128 stands for zero in the data rows.
Some points, each followed by its number:
{075, 060, 087, 050, 059, 093, 149, 105} 0
{085, 073, 101, 071, 057, 102, 137, 106} 1
{087, 077, 116, 088, 060, 103, 139, 117} 2
{082, 067, 115, 084, 059, 102, 150, 119} 3
{086, 079, 128, 106, 066, 095, 165, 129} 4
{091, 082, 141, 125, 080, 101, 167, 147} 5
{090, 084, 135, 119, 084, 110, 164, 133} 6
{086, 084, 129, 115, 082, 102, 169, 131} 7
{087, 086, 123, 114, 087, 094, 171, 137} 8
{086, 099, 111, 103, 087, 079, 177, 131} 9
{100, 108, 109, 116, 110, 094, 163, 125} 10
{100, 107, 102, 109, 109, 090, 162, 125} 11
{100, 107, 098, 101, 107, 091, 156, 113} 12
{101, 108, 102, 109, 108, 089, 157, 125} 13
{102, 112, 105, 115, 109, 081, 163, 131} 14
{096, 107, 101, 099, 103, 083, 159, 125} 15
{104, 112, 110, 119, 112, 096, 150, 120} 16
{101, 105, 108, 107, 103, 088, 157, 127} 17
{100, 101, 114, 113, 101, 085, 161, 140} 18
{105, 109, 122, 125, 100, 095, 155, 138} 19
{095, 094, 103, 097, 100, 091, 162, 124} 20
{097, 099, 103, 101, 101, 096, 156, 117} 21
{096, 090, 102, 097, 098, 104, 147, 123} 22
{100, 090, 103, 098, 101, 105, 150, 122} 23
{091, 082, 089, 077, 097, 103, 152, 114} 24
{094, 087, 093, 083, 102, 106, 145, 110} 25
{108, 100, 106, 112, 112, 109, 138, 119} 26
{109, 101, 105, 108, 111, 112, 136, 121} 27
{099, 091, 099, 096, 094, 098, 144, 124} 28
{099, 105, 103, 103, 101, 087, 151, 122} 29
{122, 125, 118, 130, 124, 104, 139, 135} 30
{123, 127, 118, 136, 132, 119, 129, 113} 31
{126, 127, 120, 135, 131, 127, 129, 109} 32
{125, 129, 125, 135, 124, 111, 139, 129} 33
{121, 136, 122, 131, 131, 098, 154, 131} 34
{154, 147, 092, 065, 129, 089, 077, 098} 35
{141, 145, 088, 087, 124, 105, 100, 086} 36
Which three points above are nearest to each new point by angle, seen from the average point of the numbered points? Their numbers follow each, nearest first.
{138, 133, 118, 112, 159, 140, 088, 131} 27 26 31
{159, 148, 157, 159, 130, 141, 109, 156} 33 30 31
{154, 147, 141, 136, 124, 153, 102, 122} 32 31 33
{149, 144, 137, 142, 132, 150, 107, 117} 32 31 33
{095, 075, 133, 105, 091, 126, 155, 131} 6 7 5
{159, 146, 147, 139, 123, 157, 093, 125} 32 31 33
{113, 138, 104, 111, 158, 151, 123, 157} 27 30 31
{141, 141, 123, 128, 138, 134, 126, 109} 32 31 33
{151, 141, 141, 145, 134, 155, 108, 117} 32 31 33
{161, 152, 161, 156, 126, 151, 097, 144} 33 32 30
{098, 107, 111, 116, 105, 091, 162, 129} 10 14 17
{148, 141, 140, 165, 165, 148, 118, 143} 33 30 31
{124, 127, 145, 157, 159, 155, 130, 101} 32 31 33
{150, 140, 153, 168, 134, 147, 111, 144} 33 30 31
{092, 135, 103, 116, 166, 144, 139, 160} 30 31 27
{129, 131, 200, 179, 111, 114, 174, 202} 19 33 5
{134, 139, 162, 146, 111, 104, 148, 163} 19 33 30
{096, 078, 129, 107, 099, 130, 153, 124} 6 7 5
{166, 149, 179, 157, 110, 154, 092, 186} 33 30 32
{138, 145, 122, 115, 155, 146, 114, 103} 32 31 27
{143, 142, 206, 171, 104, 108, 161, 214} 19 33 30
{173, 163, 185, 116, 088, 105, 119, 238} 19 30 33
{141, 138, 145, 166, 139, 141, 117, 129} 33 31 32
{154, 156, 152, 115, 137, 188, 076, 149} 32 27 31
{159, 153, 140, 141, 134, 155, 098, 117} 32 31 33
{137, 129, 194, 201, 135, 162, 147, 158} 33 30 19
{136, 133, 117, 124, 142, 136, 127, 104} 32 31 33
{126, 121, 165, 183, 141, 152, 154, 143} 33 30 32
{167, 154, 172, 130, 099, 115, 111, 219} 30 19 33
{138, 137, 146, 165, 139, 143, 119, 129} 33 31 32
{140, 134, 116, 126, 135, 143, 113, 100} 32 31 26
{137, 135, 148, 176, 141, 141, 125, 138} 33 30 31
{116, 122, 084, 110, 138, 114, 127, 089} 36 26 27
{097, 095, 116, 113, 102, 105, 160, 124} 6 7 8
